One hidden turn or mirror swaps the rows below in pairs. Which row is each named row swapped with?
zesob: [ 1.61  0.91 -2.07 -1.24 -4.52  3.81  2.52 -1.37  1.81 -2.43  0.43  1.23
  1.09  1.44 -1.15  2.03]
mota: [ 2.78  1.37 -1.92 -3.68 -1.03  1.54  1.13  3.17  2.74 -2.27 -1.26  2.31
  0.12  0.28 -0.97 -1.06]
sazig: [ 2.03  0.75 -4.34  1.71 -1.41  3.39  3.18  3.78  0.07 -0.83  3.12  3.85
  0.39 -0.36 -1.34  1.01]
Basul: [-2.44 -1.33 -1.96  1.63  0.70  0.93  3.99  1.87  0.68 -2.88  1.06  1.80
  0.06 -2.31 -0.58  1.76]
retes: [ 1.08  2.55 -2.09  2.02 -1.67  3.16  4.33  0.47 -0.05 -0.75  2.44  3.75
  1.02  0.05 -2.01  1.78]
mar: [ 0.55 -1.46 -3.44 -1.21 -3.10  1.36  3.32 -0.09  1.97 -2.49 -1.99  0.19
  0.88 -0.78  1.15  3.39]
Nev: [ 0.04  2.66 -1.52  1.85 -2.21  1.59  3.86 -1.14  0.39 -0.92  1.39  3.49
  1.86  0.25 -1.92  2.37]
dod: [ 0.67  1.05 -2.76 -0.20 -1.24  1.07  1.24  2.27  4.09 -2.69 -2.40  1.89
 -1.26  0.45  1.07 -1.69]
Sitob: [ 2.63  2.00 -1.79 -0.25  0.49 -0.59  1.06  2.67  1.48 -3.39 -0.88  4.35
  0.58 -1.72 -0.91 -0.89]
Baso: [ 3.03  0.29 -2.49 -0.60  0.77  1.74  3.43  1.15 -1.42 -1.67 -0.93  1.09
 -0.88  0.25 -1.38  4.17]
tisas: [ 1.68 -0.07 -1.67  1.05 -0.86  1.13  2.78  0.75  4.66  0.69  1.64  2.99
 -0.25 -1.15 -2.62  0.72]
Lir: [ 0.83 -1.75 -4.07 -0.78 -1.21  2.85  1.04  1.22  1.63 -5.29 -0.42  4.43
 -0.29 -1.71 -2.02  2.60]
rubo: [ 1.84 -0.94 -3.11  2.07  1.26  3.43  0.68  1.57  0.94 -2.78  0.79  2.46
  1.73 -0.95 -0.52 -2.04]
Nizek: [ 1.63  1.12 -5.92 -1.26 -2.88  2.24  2.18  2.06 -0.86 -3.75 -0.42  1.59
  2.31  0.05 -1.76  2.72]
Gafe: [-1.59  0.98 -1.07  1.91  0.81  0.25  2.86  0.70  0.68 -2.22 -0.51  0.81
 -0.34 -1.97  0.75  3.34]
siz: [-3.37  1.04 -0.60 -0.42 -1.51  0.19  2.22  2.86  0.31 -3.13 -0.76  2.28
  0.39 -0.21 -1.80  0.06]
zat: [ 0.94  0.46  0.21  1.10 -3.13  1.46  5.31  1.11  0.56 -0.47 -0.60  2.63
  2.19 -2.19 -1.46  0.97]
zafi: [ 2.27 -0.42 -0.97  0.81 -0.77  1.34  1.72 -0.60  4.12  0.42  1.58  2.67
 -0.74 -0.34 -2.36  0.79]
koz: [ 0.72  1.04 -5.36  1.43  1.68  3.38  0.37  2.88  0.43 -0.71 -0.66  2.15
 -1.02 -0.57 -1.58 -0.02]
pados: [ 2.23 -2.01 -4.12  0.16 -1.09  2.88  3.33  4.33 -0.09 -1.32  1.95  4.35
 -0.23 -0.50 -0.71  1.30]
tega: [ 1.36 -2.98 -4.24 -2.50 -1.49  1.43  1.33  4.01  0.24 -2.52 -0.86  1.68
 -0.48  0.02 -0.65  0.68]
Nobi: [-0.27  2.33 -2.26  1.54  0.04  1.62  1.05  0.93  0.75 -3.82  0.99 -1.61
  1.09 -1.21  0.41  1.42]
fopi: [-2.04  2.37 -2.58 -0.32 -1.37  1.25  1.70  2.70  1.28 -2.67  0.26  1.71
  0.83  0.71  1.27 -2.12]
Mudop: [ 0.41 -2.59 -4.18 -2.55 -1.33  0.63  1.20  3.17 -0.07 -2.81 -1.87  1.25
  0.41  0.36 -1.71  0.18]
kon: [-0.25  0.10 -3.23 -1.60 -2.01  3.77 -1.05  0.35 -0.25 -2.84 -1.55  3.83
 -0.72 -0.20  0.90  0.46]
tegez: [ 2.40  0.24 -4.38  0.76 -2.26  2.49  3.43  4.40  0.11 -1.93  2.75  4.05
  0.34 -0.63 -0.98  1.23]
Bidav: [ 2.35  1.45 -1.56 -1.17 -2.50  3.42 -0.86  0.31 -0.28 -1.58 -1.51  0.05
  0.67 -1.68 -0.76  2.70]
pomaf: [ 0.79  1.78 -1.55  0.04 -2.75  1.72  3.71  3.40  2.87  1.39 -1.69  0.84
  0.54 -0.96 -1.40  2.42]
keza: [ 0.87  0.04 -1.19 -1.42 -0.92  1.85 -1.06 -0.54  2.95 -2.01 -1.88  2.46
  1.14  0.15 -2.98  2.84]
bodu: [ 2.78  1.18 -0.93  1.46 -0.32  0.14  4.03  1.01 -0.42 -1.27 -0.17  1.20
  1.65  2.25 -0.38  1.76]
nuto: [ 2.79  0.52 -1.06 -1.92 -2.69  2.29  0.52 -0.19 -0.05 -0.12 -0.56 -0.02
 -1.47 -1.65 -0.67  2.36]
Madom: [-2.40  1.07 -5.18 -0.92 -1.63  2.69  3.19  0.97  0.10 -1.66  0.48  0.36
  1.00  1.83 -0.44  0.98]
pofun: [ 0.01 -2.40 -4.37 -2.09 -1.70  0.97  1.57  2.63  0.26 -2.79 -2.70  1.19
  0.97  0.23 -2.39  0.82]
Zun: [ 0.49  0.25 -3.68  1.32  0.05  1.40  1.13  2.62  3.78 -4.11  1.39  4.30
  2.65 -0.71 -0.75  0.29]
zufa: [-1.25  2.60 -0.65  0.29 -1.86  3.07  1.72  1.23  1.73 -1.81  2.26  0.89
  0.97 -0.97  0.77 -1.49]
ger: [ 0.72  1.41 -2.36  2.09 -1.25  1.92  3.55  1.46 -1.26 -1.78 -1.98  2.05
 -2.02 -0.24  1.11  3.37]
nefi: [ 2.65  1.31 -0.87 -1.51 -2.36  2.53 -0.24  0.28 -0.57 -0.93 -0.91 -0.23
  0.01 -1.83 -0.38  2.79]
sog: [-1.73  1.45 -1.58 -0.98 -0.45  2.48 -0.23  1.51  3.24 -2.35 -0.46  2.21
 -0.04 -3.21 -0.13  3.42]
nolo: [ 1.17 -0.17 -2.75  1.07  0.44  1.63  2.36  2.26  5.14 -2.64  1.58  3.91
  1.48 -1.04 -1.92  0.12]
Gam: [ 3.28  0.13 -1.55 -0.43 -1.89  2.09  2.21 -0.72  3.40  1.03  1.53  2.14
 -0.79 -1.43 -1.23  0.42]

Basul is swapped with zufa
pados is swapped with Gam
Madom is swapped with sog
Zun is swapped with Nev
tegez is swapped with zafi
bodu is swapped with Sitob
pomaf is swapped with koz
Nobi is swapped with siz

